Named moves, each a turn or a mirror, and the order they were made in; the first pair answered:
move sol:
[ -1  -9   8  17 -16  11 -17  -2  -3 -13   1   2   4  15   7  -5  16  17
 -28  -9  14   7  21 -11  30  16   5   2 -27] -> [  2  24 -15 -20  10  -2   5  -2  15  -6   2 -16   2 -20   8  12  -7  -1
  31  13  -7   5 -21   4 -25 -25   0  11  14]
[  0   0  -4  -2  -5 -13   4  18  17 -18   1 -14 -26  -6  -8   0  -9 -15
  12  21 -10   5 -23  27 -10 -13   8   4 -10] -> [ -1 -17   9  16 -18  -6 -10  17   6 -22   1  -5 -23  11  -7  -8   2  -4
 -19   9   2   6  -4  21  17   8   9  -1 -28]
[  8  17 -11  -5  10   4  -5   1   1  13  13 -18  21 -22   2  12   3  10
  28  18  -9  12 -30  19 -33 -38 -12  -3  21] -> [  6 -19  13  29 -15  18 -29   2 -17   7  11  -3  21  11   1  -5  26  28
 -31  -2  14  12  12   2  21   4  -5 -13 -19]
[  8  -6  -1 -16  13  -1   7   3   6  10  -2   7 -10   0  -7  -8  -7  -1
   2 -13 -18 -17 -14  -5 -15   8  -6 -22  10] -> [  6 -14   5  -9   5   2   0   4   2   8  -3  12 -10   9  -8 -13  -2   2
 -10 -16 -12 -18  -3  -9  -2  18  -5 -22   1]
move kora:
[ 1 -1  1 -5  5  7 -2  1 -2  0  2  0  1  1 -5  4 -2 -3  3 -2 -4 -1 -6  6
 -4  9  0  0  4] -> [ 0 -3  2 -4  6  8 -1  1 -2  1  2  1 -1  2 -4  2 -1  0  0 -3 -5 -1 -1  5
 -1 11 -1 -1  2]
[  0   7  -6  16  -4   1 -17  -4  -9   0   1  -3   6  -1  -6  -1   6  -3
 -24   1   8  10   4 -12  25   5   2   2 -10] -> [  5  21 -20   9  -2  -3  -8  -2   5  -7   0 -15   5 -18 -14   8  -8 -14
  -7   6   1  10  -6  -8  10  -7   3  10   4]
[  3  -8   9  14  -5  -1   5 -14   5 -26 -19   0  13  -4  20 -15 -12  -9
   7 -10   0  -5   8   9   2   1  -9  -7 -20] -> [  2  -3   6  11  -5  -2  12 -13  10 -26 -18  -4  10  -8  19 -14 -15  -9
  12  -8   1  -5   5   9  -2  -1  -8  -8 -16]
move gebi:
[  1   9   0   8 -11   1 -19 -10   2   1   3   9  -4   9   9  -4   7  -4
  -6   4  10  16   7  -4  -6 -10   0   4  -8] -> [ -1  -1   7   8  -6   2  -8  -3  -2   7   5  17  -5  18   8  -9   9  -1
 -14  -4   6  10   7  -6  -5   2   0  -6 -10]
[  1 -19   2 -10  17   4  12  13  -3   7   4   4  10  11  -1  -5  25   6
  11  -6  14  -3  10 -10   5   1  12  12   3] -> [  7 -15  -2  -4  10   5  20  19   6  -2  -1  -3  12   4 -14  -3  19   0
   5 -10  17  -5  10  -8  10   4  13  15  10]
[-11  -9   6 -14  12   7 -18 -14 -20  19   8  11   1  13  16  -2  15  17
  14   7  -6   8   2  -6 -12  -4  -3  -1 -11] -> [ -2 -14  14   2   6  11  17   7 -17   9   4  10  -5  14 -17  -7   2   3
 -15 -20  -1 -17   3   4  -1  28   4 -15  -4]
[ 10  -5 -15 -11   4  -2 -11   2  -5   5   3   6  -3  -8  -4  -2   2  -1
   5  17  10  13  -1  -1   1   3  -2   5  -9] -> [  8 -10  -8 -11   7   3  -5   5  -9   9   4  11  -7  -1  -4  -4   4   1
   0  11   8   5  -2   0   0  10   0  -1 -10]
Then:
Each pair is 2 to 3 moves apart.
[ -5   2   7  -7   4  -2  18   7   0   3  -2  -1 -10   2 -13  -5  -6  -9
  -4 -10  -1 -13  -7   6 -14  10  11  -9   8] -> [-12  -8   8   3  -7   2 -17  -5  -9   2  -1   3  -3  11   5  -7  13   7
  -8   0   9   3  13  -7   4   5   7  -1 -16]
gebi then gebi then sol
[ -2  -3   9  -2   7  -2   9  10  -6   9   4   6   8   7   0   1  -1   4
   7  -7  -6  -7  -4   1 -12   3   1  -6  -1] -> [ -4   1   4  -8   6  -3  -1   5  -1   9   6   1  10   4   9   6   2   3
  17   1  -5   2  -4   1 -13  -8  -3   0  -2]
gebi then gebi then gebi
[ -8  -7  20  -6   5  16 -22  -1 -21   7   9  11   5  10   6  -4  15  17
  -6   9   1   7  -1  -5 -19  -1  -7  -7  -8] -> [ -3  -8  22  -1   4  17   1  10 -18   4   7  12  -1  12 -12  -8   9   9
 -18  -7   0  -7  -5   2 -15  19  -4 -17   1]
gebi then sol then kora
[ -4  -7  24  13  -4   0  -8 -12  -1   1 -11   0  -2  25   8  -3  20  29
 -15  -3 -10  24  12 -16   7  13 -11   1  -9] -> [  3  -6  25  14   0  -1  21  -2   1  -2 -13  -2  -8  21 -12  -5   8  18
 -23 -19 -12   7   2  -6   2  28  -7 -11   8]
sol then kora then gebi
[  3  15 -13  -7   0   6  16  -7  13  -2  11  -1  -2  -7  -2   5  -7  -7
  11   5 -10   8 -12  13 -18   3  -7   0  23] -> [ -8  -8   4  -3   6  13  -3 -12 -10   8  14  21   0  16  16  -6  11  10
  -2   5 -13  11   4   1  -5  13  -9  -7  -1]
gebi then kora
[ -5  -1  18  17   0  11   3 -26 -23  -9   0  12  -4   9  31  -1  -6   5
 -41 -11   8  -1  22   9  23   4  17   4 -14] -> [  3  25  -2  12 -10   3  -2 -31   0 -25  -2 -12   1 -17  30  13 -18 -10
 -17   4  12  11  12  14  10 -27  16  22   4]
gebi then gebi then kora
[ -3  11   0  -2   1 -11 -12  -9   2  -7  -3 -15  14 -26  11 -11  -2 -24
 -17  28   6 -15  14  -8  10 -21  -6  -2 -20] -> [  1  13   2  -7  16 -12  20   3   2  -2  -1 -12   7 -27  -5 -11 -14 -32
 -15  16  -5 -30  -1   3  -6 -12  -4 -12  -5]
gebi then gebi then kora
